The rows of M fall into several groups, and each row is roughly a mix of its group's hidden directions.
M:
[[  4  35  37  10 -37  -2 -15 -25  -8 -25]
 [ 17  17 -10   8  17  62   8   4  -7  25]
 [-35 -17 -25   5  31  -1  31   0   8  38]
 [-36   9  17  17  22  41   4  12 -33 -17]
 [ 11   9   6  13   8  11 -44  55   5   2]
 [-28  44   2 -49   8   6   0   7  12  14]
 [-14 -39 -46  11 -19 -24   5   9  24  -4]
 [ 33 -31 -25 -10 -26 -24   3   2  39   9]
 [ -8 -22 -43  -9  24 -18 -29   5 -36   9]
 [ -8  17   1 -36 -15 -43 -19   7 -37 -10]
 [-25 -16  -6  26   8 -47 -22  11 -32  -9]
 [ 34  20 -49   1  -6 -26 -19   6   6  23]
 [-22  23  17 -12   9 -23 -19  30 -41  26]
 [ 12   3 -35  26 -29 -14 -14  -9   5 -47]
 [ 14 -38  -3  23  12 -14 -44  20   8 -26]
 [ -3  -4 -35   1  -8 -12 -29  53 -12  16]
 [-25  18 -13 -20  25   4   8  -4  57 -10]
 [ -7  12  -7 -13  23  40   5  23  -3  50]
 [-54 -22  -8  -5 -35 -13   4  -6  25 -10]
 [ 11  26  35  10  30  16  36  29  17  -3]
 [-42 -25 -29   8  11 -34 -22   7 -20  10]
 [-29   5   0  12  -1  33  21 -45  -7  32]
 [ 15  16  25   9  -5  35 -45  21 -20  16]
 [  2  -4 -27  32 -20 -48   5  -4 -11  31]
 [-15  24  18  11 -31  48   2   6  15 -28]
 [ -6   3   1  12 -36  34  42   6  16  30]
 [ 25  15 -35  16  26   0 -36  -3  -8 -35]
 [-20  27  13  -2  38 -38 -15  -2  -6 -33]
 [ 17  -4 -45  34   9  -9  23  33   7 -18]
 [  4  27  36 -32 -31 -12 -12 -26  -7 -22]
 [ -4  18  31 -39   8  -9   6   5  39  33]
 [-58  -2  -3   8   1  18  -6  -7  36  21]
 [-36 -16  14 -35  -1  23  38  14  17  14]
 [  5 -19  -2  54  30  33   7  -4 -10  -9]
 [  2 -12   4 -44 -15 -47  14 -18 -24 -10]
 [-21  -6   2   1 -30  41   8  20 -21  41]
 [ -3  -8 -28 -16  22  32 -24 -40 -27   7]
 [-13  -1  17  29  -6 -17  -7  47  40  -8]
 [ 14 -42 -38  21   9 -22  22   0 -15 -23]
 [-11 -29  20   8  15  -1 -29  10 -17 -52]
 [-32   0  -4 -13 -33  41  15 -29   0  23]
 [ 42  20  12 -15  15  22  16  20  41   5]
 [-18   5  12 -32 -14   0  -3  31 -50  21]
 [  8  19 -16  39 -19  -7  -7  16 -42  31]
 [-10 -12  -8  21  36  17 -30  19 -23 -39]
 [ -5   6 -20 -17  -7  11   3 -52 -43 -10]
 [ 31   1  23  19 -31  11 -12 -19 -27 -38]
 [ 22  -4  18  53  -3   5 -18   9  34 -20]
 [ 27 -19 -51  -5  25  -4  -1  18 -24 -17]
 [ 18  14  63 -12 -11 -13 -11   8  12 -17]
 [ 20   6 -31  10 -51  10 -10  16 -31   7]
 [ 30 -10  -4  43  -1 -32  -9  -2 -39  -9]
 [ 13 -25  -7 -20   2   6  29  45 -35  17]
 [ 23  -2  33  -5   2 -30 -27  -9  23 -42]
 [ -8  13  -9 -54  10 -12   1  42  -5  16]
 [-22  54 -12  -9  12  26  -3  17   0  29]
 [ 27  20  13  22  -9  -4  31  36 -11  37]
 [  9  35   1  33  16  24 -40   3  29  -2]
 [ 24   6  32 -34 -13  28   0 -42  10   5]
 [-16 -16 -49  18   1   6  32  14   0  33]
 [-15 -12 -15  -2  17 -40  -6  49 -19 -19]
 [-24  10  -4   1  32  32  42  -9 -26  18]
 [-24 -11 -19 -20  19   5 -10  29 -39 -37]
 [-14  48  -6  -5 -16  43  10  10  23  15]
 [ 31   3 -29  -5 -10 -28   7  -8  26  46]
 [-46   4 -43   9 -20   5  18  25  -1 -14]
 [ 33  32  45  14  -9 -13  12  30  -2   0]
 [ 18  23   3  19  -4 -43 -36  -3 -23  26]
 [ -3  14  10  20 -62 -28   2  11  -9   9]
 [-28  -4 -35  29   1  21  19   7  43   5]
 [-21  20 -13   8  12  22  36  27 -21  37]
 [ 61  25 -11  18   8  12  20  -1  11  -2]
 [ 27   3   5   3 -13  15  20 -57 -11 -25]
 [ 55 -26   3  20   6 -16 -20 -12   3 -25]
 [ 27  -1  43  10   7   1  -7 -21  44  21]
 [  6  16  26   6   9  32  -8  34  19  44]
 [ 11  -4 -46  15  14  -7  26  33  21 -26]
 [ 43  -9 -38  14  34  20 -16 -15  -4  -5]
 [-14 -29  23   5 -31 -12  13 -27 -45   3]
 [ 36  22 -50   2  -4 -27 -17  -1  -2  16]
 [ 45   2  -5   0 -46   5 -27   8 -24  -2]
 [ 16  25  35 -23  42  22 -14  -1 -11 -20]
 [-43  -6 -47  22 -13 -11  22  -1  -3  16]
 [ 28   6  14  27 -16 -10  -2   9  29 -51]
 [  1 -17 -11  37   8 -35 -11   6  39 -30]
 [-34 -19 -26 -14  13 -31   3  31   7 -33]
 [-13 -31  26  30 -33 -16  -4  15 -34 -12]
 [ 20   7 -28  50  13 -12   9 -25  23 -16]
 [-25 -31   6  19   1  11 -12  53  11  20]
 [-35  16  24 -27   7  17 -13  31   6  36]
 [-14  -3  -4 -24  -8 -44 -29  36  -6 -25]
 [ 31  -4 -16   0   8   3 -46  30 -31 -17]
 [-12  40  27  33 -37  -3  20 -15 -10   6]
 [ 25  -3 -15   7   6 -33 -14  27  19 -47]
 [ 25 -17  43 -12  29  22  10 -17  27  15]
 [ 13 -10  46 -17  42  -8   9  12  30   3]
 [-20  18 -36 -15   9  22  30  18  40  -2]
 [-59 -20  11  -5  -7  -7 -21  21 -18  18]
 [ 15   2   1  10  53  35  22 -25  10   9]
 [ 13 -35 -12  36  -9   8  31   7   5  41]
 [ -7  30   1   3  -1  30   6   6  45  41]
 [-22  18   9 -36 -18   5   1  12 -49  22]
 [-49   9 -29   9  -5  22  18  30 -20   8]
 [  3 -28 -25  24  -2 -45   6   1  37 -15]
 [ 17  -6  31 -10  25  24 -11 -37  26 -30]
 [ 39  -7 -14   5  31  10  21  45  16  -4]
 [-30  -2  13   9  22  19   3   8 -52 -30]
 [-31  21  -3 -18   0  32  40   2 -36  -3]
 [ 33 -28  -6  59  -5   6  -6  -6   5  -3]
 [ -7  23   9  20  25  26  47  11   0  30]
 [ 18  20  14 -39  31 -16  -4  -7  34 -27]
 [ 15 -14  -5   2 -14 -32  -3 -38 -39 -31]
 [-20 -27  47  -4   4  10 -20   3  16 -39]
 [-14  37   3 -24 -20  18   9 -37 -28  24]
 [-12 -30 -28 -29  33 -25   7  22 -22  14]
 [  8 -55   8   1  11 -37   8 -10 -10  27]
 [  4   8  25 -20 -23  22  25  48 -22   7]
 [-40  -9  -9   5 -37  26   8 -23 -25  24]
 [ 13  45 -13  -3 -23 -20 -46  15   1   3]
 [-24  32   9 -28  31  16 -16  13 -24 -30]
 [  1   9  -8  39 -38  -8  14 -32 -13  32]
 [ 37  -8  27 -49   1  -3  -3 -15   3 -28]
 [  5   8  11 -15   8  -9 -68  -3 -15  14]
 [ 23  -5  26 -36  39  39  -9   4   1  -2]
 [ 29 -15 -44  23  27  21  -3  -1  27 -10]
 [ -3  -9 -32  -2  30  11  33 -41  13  24]
 [-30   5  14   1 -28  12  -9 -13 -44  37]
 [-27  -6 -18  15  23 -20   6 -39  41  12]
 [  6 -13  40  48  -7  19  16 -29  -3  -3]
 [ 34 -14 -39  14  13  -4 -20   3 -21 -38]
 [ -9 -27   4 -30  25  11  33 -10  42  15]
 [ 53   5  -9  27  16  37  -4  -1  12 -13]
 [ 45 -25  20  -1   3  29   1  22  36  -2]
 [-41  -2 -51  16 -23 -18   3  -1  -6 -10]
 [ 10  31 -51  10  -3  -4  36   8 -22  -7]
 [-21   7  16   0  24  16  45  37  22  12]
 [ -6 -17 -22 -30   3  -1  18  56   1 -20]
 [  0  19  34 -31 -26  21  16  37 -18  10]
 [ 30  12  11 -34  10 -31  -4 -29 -12 -35]
 [ 28  21  19   4  43 -38 -17   5  -6 -18]
 [ 12  -5  10 -51  -9 -26  37 -23  -6  -1]
 [-14  25  24 -26 -26  -9 -18  46 -12 -14]
 [-25  -1  36 -25  29  -1 -19 -11  -5 -42]]

Here is one row from each group, named. Which group is each of the other rows in?
[ -2  37 -43 -18 -20   2   5  25  -9  30]
A
[ -3  -8 -37 -28  31 -17  25  33  17  11]
W
[ 50  36  -8  -2  13 -23   9   4 -28 -12]
L
[  9   7  17   8 -12 -40 -15  11  22 -50]
D

[-24  17  16 -23 -19  27   1 -50   5  20]
L
[  3  19  20  33 -19 -21  -8  -9 -52  10]
A
[ -9   9  49 -46  10  -2 -26  -6   6  11]
L
[ 34  -9  23  -2 -32  38   5 -30 -14  18]
L
[ -9 -32 -19  15  -9   2  30  -9  14  52]
D
[  0 -25   7  21 -34   0  -7 -45 -35   0]
L
[ 10   0  45 -32  46  10  -8   5  11  -5]
D
[-14  -5 -24  34 -17 -36  -4 -45   2   4]
D
[-21   7  -9 -61   7 -11  11  23  -3 -22]
L
[ 15   6  18 -10 -17  35  24  47 -25   6]
W
[ 43 -38 -13  14  -3 -21  14   0 -17 -33]
W
[ 20 -25 -36   3   1  30 -16 -43   7 -17]
D
